One turn sends every row of this set to another row. A few are shown first. Where does it send the rows asked after them?
Vifu: [  1  33  34 -14  -6   0  33  22  19  -6  15   0  12  -5 -22  19  -1 -10
  32  -6  -6  31  -3  -3   8   9   8  -8   7   2  -1   8  10 -26 -53]
tufad: [  1 -16  -9  -7  28  18 -12   8  -1  -1 -19   7 -42   9  34   6   3  13
 -20  -1  -9   2  34  23  19  14  -1 -43  12  -1   2  14  -4   6  -1]
dem: [ 12  -3  21  24   1  18  11 -27  18  -2  11   2  22 -13  12 -53  24  23
   0  -7  -7  -7  28  -2  30   9 -11 -20 -34  28   6  27   8 -27 -18]
Lub: [ -1 -22   7  21 -31 -22  36  -2   6 -19  -8 -10  22 -18   3 -27   4  -8
  21  -1  22 -16  -5 -15   5  13 -29   7 -12  37 -13   2  18 -18 -42]
fipo: [ 52  -6   8  -1  13  16  -1  -4  13  -8   5 -25  20  -8   3  -7  -2 -13
  14  11  27  10   6 -21   7   3 -30 -14 -39  23 -26  25   5 -12 -33]
fim: [  6   0 -16   8  15 -12  29  28   7 -30 -13  15 -47  -1  -8 -10 -16  -5
  12  -1   6  19  14  36   0  35 -19 -31  16  19 -35  28  -5  17 -36]
legob: [-48  11 -31  36   0  18  19  23  11  -7   0  16  -8 -13  26  -7   6  -4
  -3  -3   4  -8  23 -16   1  37   0 -51   8  10 -19  32 -14   7 -27]
bopo: [-37  10 -30  13  -8  16  28  27  -6  -5  -6  13 -19 -27  14 -15  -5  10
 -21  15  10 -11  32 -11  15  25   7 -33  23  21  -7  40 -14   3 -42]
dat: [  3   1 -29   1  -3   0  24  32   4  -7  -7   0 -27  -8 -10  12 -23   8
  13 -21  12  19  12  29  -4  35 -22 -14  30  17 -29  14  -3  33 -22]
toz: [ 23 -21  37  -8 -30 -18  10 -22  10  10   8  -8 -16  15  -7 -11  11  24
   7  -1 -10  19  10  24  10   8  -6   4 -17  22 -21  -3  -5 -28 -37]
nub: [ -1  -8  -5  26   7   2  22 -18 -34  23 -15   9   5   2  27 -11  17  -1
 -19  22  -1   6  -7  -9  -5  18  -4 -33 -30  42  -8 -21  24 -10 -12]
Tufez: [-38   6  -1  33   0  -1  27  27  21 -15  17  -5   4   2  38 -10  24 -19
  15 -29  -9   3  13  -5 -13  26 -12 -50  -1   8 -14  33 -13   8 -14]
fov: [ 23  -7  17  -5 -16   7  16 -32  -4   4   7  35  -4 -20  -1   5  12  11
  10  22  14 -12   0 -34   5  -2   7   4   2   7   7  -1   0 -22 -47]
tefog: [ 46  18  22 -22  30  36   4   0   6  -1  13 -12  11   7   0  -1   9 -13
  15   1  13  25   7  -4  12  -8 -19 -33 -35  12  -8  21  10  -7 -17]
nud: [ 12  15   7   5  26   2  32  11 -12   8 -14 -27  14  12  -1 -23  -4  10
  -6   0  -4  30   4  38  24  27 -17 -27 -31  41 -14  -3  38  -8 -14]
Romul: [ 21  -9 -20   5  24   5 -26  11   7  -5 -21   0 -31  -9  31   0   3  13
 -27   6  -8   4  22  11   0  38   7 -31   1  17  -1  23 -26  11  -6]
Zuluv: [  5  -2 -21 -18 -29   5   9  27  -5  13   4 -11  -4   5  -2   2   4   7
  16 -27  19  11  10  14 -12  19 -16  -3  17  19 -17  19   1  45   1]
pemo: [  6  21  37   6  10  -1  27   4  38 -25  12   0  13  -8 -18 -11   0   6
  28  -1 -12  16  11   3  30  15   3 -12  -8   0  -1  27   8 -41 -60]
Roru: [-29  28   9  21  -9 -11  50  -5 -13  16  -4  15  18  -7  -7 -10   2  19
  -5  -1 -22  23 -10  19   3  38  15 -12  -2  34  -6 -11  17 -14 -36]
tubom: [-16 -19  14 -11   2  19  14  14  -7 -10  -4  18 -42  15  26  -5  25  23
   6 -13  -5   6  31  10  22  -5  -4 -43  19   7  23   7   9   2   4]
Kelos: [ 10  10  10   3   4  19  18 -10  -4   2   7  30  14 -20  12  10  24 -18
  18  13  20 -13  -9 -48  -7   1   6 -17  -9   8  22  -4  11  -9 -31]

Lub turns into dem
nub turns into nud
Where do these go?
tufad turns into dat
bopo turns into Romul
tubom turns into Zuluv
fipo turns into pemo
Kelos turns into tefog

